Named moves, each a turn or a mirror, and the order they were made in; the first pair answered:
dav (before -> after):
27.3  16.9  -17.4  0.0  -8.9  -0.3  6.8  -19.5  -10.4  ->  27.7  18.9  -16.1  -0.5  -8.4  0.7  6.5  -21.9  -9.7
-19.8  11.1  3.7  -6.9  -9.3  9.7  11.4  22.3  -25.2  ->  -11.4  14.5  -3.7  3.8  -9.9  -16.4  3.1  33.1  -10.5
21.2  -4.7  -2.0  9.6  -3.2  -16.6  -0.9  3.6  -7.2  ->  11.5  -7.3  4.7  -2.8  -2.7  11.0  6.0  -8.0  -19.6
9.4  15.5  -2.8  -0.9  8.0  1.3  15.0  25.9  -22.2  ->  11.1  16.9  -3.3  -1.9  9.2  0.4  14.6  24.1  -21.1
manok (before -> after):
-16.0  -24.5  23.9  13.0  3.0  -12.9  -6.6  -17.6  5.1  ->  18.2  -12.9  15.2  19.7  0.7  -25.0  -3.8  -17.0  -3.1
-7.2  5.5  -8.5  -25.7  4.3  20.5  -8.7  0.2  8.2  ->  -23.4  0.8  9.0  -0.1  12.4  4.4  -4.3  23.4  -1.8
-5.5  -4.6  1.6  -3.7  -6.5  6.7  -4.2  -20.0  11.2  ->  -16.5  -7.5  12.7  15.9  -1.4  -4.2  -1.3  -4.6  3.5
2.0  8.9  1.1  40.7  -24.2  -3.6  16.2  -13.4  2.0  ->  7.1  9.7  -8.2  20.6  -30.0  9.7  12.9  -27.6  11.4
laz (before -> after):
4.5  2.0  -8.6  -6.4  11.4  -6.4  -1.2  14.1  -9.5  ->  4.1  -0.2  -6.7  -8.3  13.8  -5.8  -1.1  12.2  -9.7
-7.4  -13.6  23.1  1.4  20.2  2.9  -14.2  -10.4  -0.1  ->  29.4  8.6  0.7  3.6  4.0  6.0  -7.5  -20.8  -1.5
12.6  -20.1  21.3  -15.1  3.4  0.1  1.3  15.8  -10.5  ->  33.1  1.5  2.5  -8.0  -8.8  1.2  8.8  15.8  -10.3
-8.4  -6.0  -0.8  0.9  -7.4  15.8  6.8  -2.0  -4.9  ->  -3.9  -6.9  -2.4  -2.2  -8.6  17.2  4.7  -6.8  -5.3
zefi (before -> after):
-9.2  5.4  16.4  24.8  -1.2  -8.8  17.6  3.4  -14.6  ->  -21.0  -8.2  9.9  -15.1  2.1  15.9  6.3  -20.9  0.9
9.4  -12.7  1.5  9.3  7.8  -7.8  6.3  4.1  -1.7  ->  4.7  -12.9  -3.9  -10.1  7.8  5.0  2.9  -3.4  3.5
-34.1  5.9  -1.3  33.9  -21.8  12.8  -6.8  -25.9  30.2  ->  -30.3  28.1  -22.8  25.4  -26.0  24.7  3.1  -9.1  23.9
Now pairs of rows:
Between the rows of a pair lie two moves.
35.6  2.4  4.0  -17.9  -4.1  18.9  18.8  -14.9  -12.3  ->  -6.2  -11.0  29.9  13.0  7.2  6.1  24.8  12.3  -22.1 -> manok, manok
25.8  -11.3  25.2  24.0  -1.5  -26.7  -3.8  -19.1  -17.1  ->  31.4  -9.7  5.2  -1.8  -6.9  -17.7  -14.5  -39.3  6.5 -> manok, dav
10.3  -2.9  -0.7  -8.7  14.4  4.4  -2.2  9.5  -18.4  ->  4.8  3.7  -11.1  -16.3  8.6  16.2  -0.8  2.9  -7.0 -> laz, manok
-22.3  -2.5  19.4  20.7  3.5  -2.3  6.7  7.1  -14.1  ->  1.4  3.3  -1.3  -20.8  -3.6  25.3  0.5  -23.6  -7.4 -> zefi, laz
16.7  -11.8  -10.9  -54.0  28.4  9.7  -17.9  20.8  1.0  ->  13.9  -12.4  5.2  -22.0  33.7  -16.7  -11.6  49.1  -16.4 -> manok, manok
1.6  -5.3  -1.8  -6.3  1.3  -19.8  -26.0  -2.0  26.3  ->  -7.9  8.5  -6.7  -29.0  -0.5  25.1  -6.1  -3.3  -0.4 -> zefi, dav
-8.3  -11.6  0.4  -10.7  -6.4  -7.2  -29.8  -13.0  26.7  ->  -24.6  -6.2  -0.6  -10.9  9.8  -6.0  -23.0  24.8  9.9 -> zefi, laz
-30.9  3.3  2.4  15.9  -2.5  0.1  2.6  14.3  7.9  ->  2.6  -19.2  26.1  11.1  11.3  -11.7  -2.2  0.0  -10.1 -> laz, manok
-33.9  -2.4  2.7  -4.9  -2.3  -6.4  -8.7  16.6  28.5  ->  0.7  -21.5  23.9  -3.4  11.6  -29.8  -15.5  14.4  8.4 -> manok, laz
-12.8  -12.1  6.2  -12.7  11.2  -6.4  -10.9  2.0  8.2  ->  4.3  14.8  -16.4  2.4  -4.0  -6.9  -1.1  8.1  13.1 -> laz, laz
4.6  14.1  -6.1  -19.5  12.9  11.3  -7.0  11.9  -3.5  ->  2.8  7.1  1.1  -23.0  15.7  14.1  -9.1  4.7  -6.2 -> manok, laz
-19.4  -10.7  10.9  1.2  16.1  5.5  0.8  24.8  -22.9  ->  -12.9  -15.3  3.9  6.7  16.5  -18.3  -13.4  29.5  -2.7 -> zefi, dav
8.0  11.0  -12.6  -3.5  -13.5  3.6  4.7  -3.7  6.3  ->  -5.7  -2.5  7.0  15.3  -8.2  -12.9  1.4  -3.0  6.0 -> zefi, laz
-18.6  -0.3  -4.2  2.5  -7.7  -17.6  -3.4  7.7  22.6  ->  2.6  4.7  -13.7  -3.9  -12.4  -16.1  -3.6  -0.6  23.8 -> manok, manok
-27.0  17.5  -4.2  5.7  -16.6  27.7  19.1  -20.6  1.6  ->  -15.7  8.1  -8.8  27.3  -14.1  -29.9  -4.2  3.3  28.6 -> laz, dav
10.8  7.9  3.2  14.2  6.7  4.5  19.5  10.7  -1.7  ->  -9.4  6.8  -4.3  8.2  7.8  14.0  14.1  13.2  10.3 -> manok, laz
-7.5  -9.0  10.5  2.8  9.6  -11.2  -4.4  14.3  -6.9  ->  5.7  -11.4  6.7  -18.4  5.5  3.1  -9.2  -11.4  -3.6 -> laz, manok
-5.1  -9.1  16.5  6.1  -12.3  2.1  -9.0  -25.4  18.6  ->  -8.1  12.6  -10.7  -17.2  -10.9  24.8  -2.0  -8.6  15.6 -> manok, zefi
-24.3  -14.4  9.1  -12.5  9.7  10.9  -1.5  12.8  1.8  ->  18.0  11.1  -8.6  -3.6  2.2  -1.1  8.2  29.0  -10.5 -> zefi, manok
-1.3  -24.2  27.6  5.5  4.2  -5.6  -6.1  -16.7  -10.8  ->  -5.4  13.2  0.0  34.9  -16.7  -10.5  5.3  10.5  -3.0 -> laz, laz
-13.9  3.1  10.0  -21.4  9.1  14.2  -3.9  -7.1  -11.0  ->  3.2  -0.6  4.1  -9.1  10.5  -23.5  -20.2  4.2  6.0 -> dav, laz
4.6  -5.5  18.4  9.8  1.9  -9.3  -0.3  -1.0  -13.0  ->  -12.7  -7.0  14.9  -4.8  7.7  2.9  -2.7  7.3  -11.8 -> zefi, manok
-20.2  33.9  -22.8  9.0  -4.8  5.6  -2.8  3.9  16.8  ->  -33.7  0.9  0.3  -1.7  14.7  -12.2  -21.3  3.4  23.1 -> laz, dav
20.1  27.9  -35.0  -10.2  -9.8  -2.2  -3.5  2.8  14.1  ->  -41.2  8.9  -3.8  -7.6  -0.1  23.9  7.7  7.4  -1.3 -> dav, manok
1.6  9.8  10.6  15.5  -2.3  -3.9  -2.1  15.8  -6.4  ->  -0.1  17.9  -3.5  -1.8  -0.6  10.4  -1.4  17.7  -2.4 -> zefi, zefi
14.4  -9.3  1.5  -13.1  -13.0  2.0  -7.4  -37.7  7.7  ->  -27.7  11.1  -6.5  11.8  -4.1  -5.0  7.3  27.4  0.0 -> zefi, laz
23.1  5.3  -15.1  -31.7  15.4  3.7  -1.1  6.4  1.2  ->  -10.1  -3.1  -8.5  -16.3  19.1  -14.3  -10.2  22.9  19.7 -> manok, dav
-26.9  -12.9  -0.1  -12.8  23.1  -13.4  -13.0  47.6  1.0  ->  27.6  -2.4  -10.2  -9.5  17.8  -31.5  -12.6  40.0  -4.6 -> zefi, manok
16.3  -22.7  -5.3  7.0  -7.9  -20.8  -25.8  -7.2  40.3  ->  6.1  12.1  -36.5  -9.2  -11.1  4.3  -12.2  26.0  33.2 -> manok, zefi
-11.7  4.5  4.7  34.1  -19.1  -16.0  3.0  -3.1  12.4  ->  -13.8  12.6  -21.9  -24.5  -7.5  24.0  1.5  -0.9  11.3 -> laz, zefi
-1.6  -30.4  5.9  -5.9  -0.3  -26.6  -10.2  -17.5  26.9  ->  -31.8  -0.1  -21.8  -19.8  -1.1  1.1  5.7  23.8  19.8 -> zefi, manok
-55.0  6.2  7.1  13.3  -10.7  19.8  17.4  -3.0  5.8  ->  -22.4  -21.3  40.9  22.8  13.9  -13.5  9.6  6.0  -21.6 -> manok, laz
-1.7  -1.9  3.5  -2.9  22.0  -20.4  -6.0  38.6  2.4  ->  -14.2  -19.8  14.7  -25.0  27.0  -0.1  -11.5  10.3  7.4 -> zefi, dav
-2.7  13.7  -27.7  -40.9  -2.5  31.3  -4.2  5.6  6.1  ->  -21.2  -1.3  -19.4  -25.3  10.0  -6.9  -21.6  32.9  24.3 -> dav, laz
6.6  -8.8  1.9  -5.8  3.0  -17.5  -15.1  -12.0  23.4  ->  -14.4  5.3  -9.2  -9.9  8.8  -10.4  -7.2  19.3  18.6 -> zefi, laz
-9.3  -1.5  9.5  24.6  0.1  -18.8  1.5  17.3  -4.4  ->  -12.7  -11.0  15.6  13.7  7.1  -20.5  -5.3  18.3  -4.6 -> zefi, manok
17.8  11.1  1.8  1.4  -13.6  26.3  13.3  -18.4  -19.0  ->  13.5  1.7  9.2  0.6  -13.1  26.8  8.1  -27.6  -14.3 -> zefi, zefi
-10.2  -22.8  30.7  -15.9  22.8  -3.1  -3.8  -3.4  -14.9  ->  41.9  -2.2  5.6  -6.4  8.6  -26.2  -6.9  -6.1  -3.4 -> dav, laz
-59.7  -2.3  16.4  19.3  10.7  0.6  11.4  31.2  -12.5  ->  8.6  -40.0  27.3  -13.2  8.8  -14.5  -21.7  -47.3  8.0 -> manok, zefi
-20.9  -15.3  17.3  -6.8  16.9  -1.7  -0.4  15.3  -9.5  ->  -9.0  -3.2  -1.1  -7.6  15.5  -12.8  -4.1  32.7  0.8 -> zefi, dav
-16.2  -20.5  40.4  0.7  24.2  21.9  0.9  -11.3  -5.7  ->  1.2  34.4  -4.3  35.8  -8.0  18.7  23.1  14.3  4.1 -> laz, laz
-18.2  -1.9  7.5  -0.2  -0.3  10.6  7.3  -2.2  -11.2  ->  10.2  2.4  -4.9  10.6  -3.4  -19.7  -3.8  2.7  2.3 -> laz, dav
12.8  -2.5  -3.0  1.8  7.5  -12.7  -1.3  16.7  -11.0  ->  9.3  6.2  -4.1  -3.2  4.0  6.6  9.0  9.4  -21.9 -> dav, laz
-0.9  22.1  5.2  6.2  -0.6  9.5  16.6  26.3  -27.3  ->  -22.1  17.8  1.9  -3.6  1.7  17.0  10.2  30.4  -18.4 -> manok, laz
-1.1  27.0  -17.8  -12.4  11.6  6.3  7.6  32.3  -8.6  ->  -15.0  0.6  -7.2  -38.7  16.6  17.9  -9.9  -0.6  9.0 -> zefi, zefi
-13.2  5.2  3.0  -7.5  6.1  5.4  0.8  25.9  -3.1  ->  2.7  -17.3  21.2  0.7  6.2  -12.4  -9.7  -0.1  2.4 -> manok, zefi
36.6  11.4  4.9  2.0  6.3  5.7  7.9  8.3  -35.0  ->  8.9  -23.1  27.7  -10.0  10.8  12.1  -7.3  -26.5  -18.9 -> zefi, manok
14.1  18.9  -5.4  34.7  -11.2  -29.8  -12.4  -4.1  11.9  ->  28.5  9.2  -5.3  17.9  -5.3  -31.8  -22.2  -13.1  11.9 -> laz, manok
-16.9  -9.7  6.2  19.2  -8.5  7.6  -3.8  -15.1  13.7  ->  4.8  17.3  -19.0  4.6  -13.0  21.0  6.4  -3.9  4.2 -> laz, zefi
18.9  -1.8  22.2  21.8  21.1  -31.3  10.0  43.9  -43.3  ->  67.3  11.7  -22.7  -36.8  2.6  -0.9  -3.5  -6.1  -12.9 -> manok, dav
8.9  -21.4  -1.6  0.4  -5.5  -12.2  -1.3  3.3  -9.3  ->  8.7  -6.6  -18.3  1.5  -16.2  -5.5  2.0  6.1  -1.7 -> manok, laz
5.1  1.7  -8.6  -5.3  -14.0  -12.1  -0.5  -7.3  11.1  ->  -17.3  -2.8  -0.7  -8.7  -8.6  6.3  5.5  -7.3  2.1 -> laz, dav
